In the data rows, the value 128 means zero.
Here are some points, each followed by its number:
[146 116 120 127 141 240 124 145 245 113 111 144 126 159 167 112 107 143
 159 157 151 162 160 189] 0
[109 151 255 112 110 155 244 180 143 126  86 198 176  91 164 141 137 134
  92  94 191 182  89 107] 1
[191 124 114 168 177 156 111 120 124 182 153 114 185 157 103 139 116 123
 172 169 124 116 135 133] 2
[132 255 144 114 120 126 154 146 145 187 138 152 130  94 130 142 178 255
 117 112 121 130 133 111] 3
[206 144 124 255 201 108 110 123  98 172 177 107 169 125 121 142 124 161
 148 215 144 134 149 105] 4
[134  85  96 156 140 119  95  92 118  85 114 106 110 255 108 133  92 101
 141 151 107 104 139 183] 5
[117 118 104 103 136 167 122 118 216  98 111 133  95 159 148 109 114 138
 125 107 102 116 153 255] 6
[169 156 100 137 114 106 101 116 107 209 159 116 139  86  90 127 116 144
 212 131 111  95 134  82] 7
[ 89  91  88  94  78 115  81  93 181  80  86  88  68 116 129  64  94  94
 127 108  98 112 148 122] 8
[152 112  99 112 148 113 104 100 159 107 198 117 109 137 119 122 120 120
 133  97  98 106 132 146] 9
[ 28 106  92  45  41  51  87  74  50  97  77  68  49  50  70  36 255  55
  58  35  53  54  61  55] 10
[103 154 109  96  97  69 103  96  70 167 174  89 111  69  85  99 201 104
  88  83  85  87  90  73] 11
[120 138 194 104 122 154 255 237 126 136  97 255 158  96 148 125 125 144
 102 107 147 144  88 114] 12
[160 112 113 202 147 130 110 127 116 131 124 118 157 152 128 156  98 132
 148 255 160 144 139 126] 13
[162 119 112 255 135 119  97 107 118 124 121 102 150 128 112 116 106 113
 155 196 129 114 141 110] 14
[130  76  88 211 107  82  81  92  87  99  99  81  96 153  91 112  82  95
 191 222 115 102 127  90] 15
[153 112  95 136 127 105 102 101 163  89 132 120 114 164 144 144  89 137
 154 164 120 126 206 137] 16
[102 160 128  97 117 126 130 124  91 192 146 115 134  88  98 126 190 125
  93 101 109 107  93 106] 17
[125 141 112 112 141 108 115 105 156 113 153 115 105 118 153 127 125 142
 110 100 107 117 202 143] 18
[138  82  87 151 151  95  84  82 109  73 123  86 110 171 124  99  94  92
 123 148  93  87 182 165] 19
[147 123 113 183 239 146 113 120 119 137 152 114 147 146 125 123 122 135
 162 166 127 124 229 133] 20
[ 70 131 166 100  85 123 154 157 100 110  81 127 110  76 129  81 129 118
  77  93 130 122  82 101] 21
[103  89  99 116 111 140 100 101 113 101 108  99  94 169  95 143 104  91
 142 131 108 101 110 150] 22
[121 155 125 114 151 179 141 133 129 160 141 131 143 118 118 131 147 145
 109 113 115 112 120 186] 23
[ 87 125 190  92 119 163 178 162 103 140  99 142 149  88 139 102 146 118
  81  92 144 147  93 110] 24
[135 158 140 121 128 134 160 173 119 227 159 165 174 102 105 154 151 144
 116 110 135 129  96 108] 25
[119  97  81  88 111 102  93  82 135  97 154  92  83 141 109 114 111  89
 108  92  84  97 127 168] 26
[119  90  84 119  99 106  85  87 150  72 108 101  90 176 116 117  91 100
 171 132  96  93 186 145] 27
[129 114 137 155 109 125 130 134  90 135 112 134 176 127 100 255 104 114
 123 190 163 131  86 109] 28
[121 124 217 138 113 167 165 223 140 143 100 167 211 106 163 133 109 128
 107 152 255 255 104 101] 29
[ 99  80  81  82 103 104  94  84 132  89 122  92  76 143 101  97 109  72
 102  76  78  87 113 177] 30
[172 150 110 122 162 137 123 117 159 153 198 132 134 142 115 167 147 143
 134 110 105 116 138 173] 31
[130 142 101 111 151 103 109  98 171 105 162 112 101 120 167 106 123 148
 112  96  99 114 229 155] 32
[153 131  99 115 149 125 118 101 137 128 181 120 119 144 116 153 129 129
 129 119 100 106 146 176] 33
[155  97  97 131 178 116  98  97 120 110 206 105 117 146 112 123 116 104
 142 114 100 104 152 146] 34
[139 147 125 138 116 116 112 113 164 107 122 121 100 138 155 140 112 163
 143 136 135 143 151 120] 35
New points follow, each followed by the numbers of its three nearest points above by angle, nearest first.
[133 154 137 123 116 121 125 123 178 108 121 132 104 120 200 134 116 169
 121 121 141 156 149 121] -> 35 18 32
[117 116 120 130 125 148 127 150 115 113 118 132 125 172 117 191 111 132
 126 161 136 125 117 154] -> 28 5 22
[139  97  84 203  99  74  76  86  96 102 100  77  86 137  97 107  89 102
 189 202 100  92 152  93] -> 15 14 19
[168 135 154 136 125 141 143 164 179 137 127 174 150 122 193 157 109 163
 129 154 235 255 129 105] -> 29 1 0
[137 210 124 115 167 132 132 124 131 156 156 124 126 102 133 112 184 196
 115 109 108 111 155 130] -> 3 23 31
[140 140 202 151 114 140 154 169 130 128 108 158 154 108 158 162 118 151
 120 149 255 215 103 100] -> 29 1 12
[155 133 162 134 134 148 169 177 163 154 132 198 174 126 158 186 113 150
 131 137 254 255 111 116] -> 29 1 12
[123 102  89 116 101 108  89  93 161  76 114 104  90 154 128 122  94 115
 166 134 106 103 194 145] -> 27 16 19
[123 128 206 130 116 154 162 192 153 133 107 182 197 113 183 136 114 138
 104 140 255 255 109 102] -> 29 1 12
[164 164 130 138 121 130 141 132 133 149 141 147 140 138 117 255 125 169
 148 158 151 136 121 124] -> 28 31 3
[110 101 101 155 105 107  91  97  80 143 106  83 119 155  83 117 104  85
 128 189 116 106 103  96] -> 15 22 14
[111 140 127 109 155 196 147 136 133 133 124 135 143 122 122 126 144 140
 106 111 115 112 120 205] -> 23 6 0
[129 114  96 104 141 156 112 109 198  94 117 121  84 165 142 109 117 137
 139 114  95 107 159 255] -> 6 0 33
[ 40 106 105  53  52  77 105 103  70  98  78  92  65  58  88  46 255  66
  67  46  72  73  68  67] -> 10 11 21
[ 82  92  96  79  72 104  92  98 209  80  94 102  68 104 142  71  97  93
 108  82 101 120 124 117] -> 8 30 26
[131  96  99 156 129 122  94  91 141  99 116 103 101 255 106 136  97 102
 159 143 109 118 158 167] -> 5 27 19
[211 177 120 182 255 134 119 122 144 158 219 130 167 135 143 125 129 213
 162 151 119 124 255 148] -> 20 4 31
[ 90  84  99 111 102 130  99  97 111  90  97  94  82 171  95 143 102  86
 122 127 106  97 105 152] -> 22 30 26
[115 111 101 104 142 168 119 113 188  95 110 123  93 167 139 108 114 131
 123 108  97 107 152 255] -> 6 0 30
[116  81  91 121 126 123  93  90 122  78 107 105 105 255 106 132  91  96
 132 147 103 101 140 198] -> 5 22 19
[166 115  90 155 123  88  98  98 120  93 154 111 101 170 107 231  97 143
 183 166 111 108 146 128] -> 16 15 5
[126 154 141 135 115 121 128 126 112 141 139 132 121 128 102 255 137 155
 135 135 142 135 107 103] -> 28 25 3
[135 157 142 136 123 139 131 133 144 139 138 142 124 137 115 255 135 163
 147 136 146 143 122 119] -> 28 3 31
[ 94 188 151  85 111 172 152 149 108 196 109 132 124  86 101 104 202 139
  98  87 110 111  99 101] -> 17 24 25
[ 75  92  84  67  65 105  87  91 227  76  94  97  54 104 136  66  98  90
 106  75  85 105 126 125] -> 8 30 26
[142 108  99 133 145 160 104 112 170 104 124 117 106 203 137 145 101 127
 180 177 126 127 199 182] -> 16 5 27
[ 97  81 190 140 101 129 134 165 103  95  88 144 176 104 125 108  84 100
 109 139 255 196  77  92] -> 29 1 24
[158 127 171 137 134 155 178 186 175 132 121 213 176 131 173 191 102 152
 134 144 255 255 114 117] -> 29 1 12
[106 114 104  99 131 161 124 114 151  98 110 126 103 156 126 108 119 120
 108 105  96 105 131 255] -> 6 30 26
[106 125 107  94 131 174 133 122 163 106 112 136 106 145 131 111 125 133
 109 105  99 109 132 255] -> 6 23 30
[152 117 135 116 131 155 153 139 218  95 128 193 144 164 180 181 103 148
 126 125 157 182 125 167] -> 0 6 29
[153  97  97 126 170 115  97  96 123 110 206 105 113 147 112 122 116 105
 145 112  98 104 166 147] -> 34 9 33
[179 255 156 141 166 167 176 172 181 173 141 181 155 120 175 169 150 255
 139 141 156 163 159 147] -> 3 25 23
[ 97  92 121 117 105 137 112 122 116 101  98 109 108 159 107 143 103  94
 120 133 149 142 105 143] -> 22 5 30
[ 56 142 110  65  56  75 103  89  77 115  99  89  67  57  82  65 255  87
  74  52  70  72  76  72] -> 10 11 17
[115 135 105 102 123 151 115 116 176 103 126 127 101 134 127 114 158 151
 129 104  98 106 135 255] -> 6 23 33
[147  81  92 226 125  87  85  94  90 100 106  86 105 156  98 116  86  99
 187 215 117 103 132  99] -> 15 14 13
[ 67 105 100  77  64  67  96  86  71 112 109  82  92  72  81  78 190  69
  85  67  73  69  82  80] -> 10 11 30
[ 86 126 191  92 118 168 176 165 103 140  99 140 149  87 141 102 142 118
  82  94 147 150  94 111] -> 24 1 21
[ 37 101 113  53  45  72 118 101  63  82  66 102  74  54  87  56 182  72
  60  44  70  69  48  71] -> 10 21 11
[143 159 141 124 110 129 154 138 124 145 128 147 133 124 114 255 134 155
 132 139 143 130 109 116] -> 28 25 3
[ 26 102 103  45  20  63  91  87  49  97  59  74  57  41  69  45 255  48
  52  40  60  57  45  51] -> 10 11 21
[139 168 150 142 125 126 136 134 121 148 148 145 128 132 107 255 142 172
 146 138 150 143 114 105] -> 28 3 25
[165 125 112 255 141 117 100 107 113 126 127 105 152 129 111 123 110 123
 154 196 125 110 141 144] -> 14 4 13
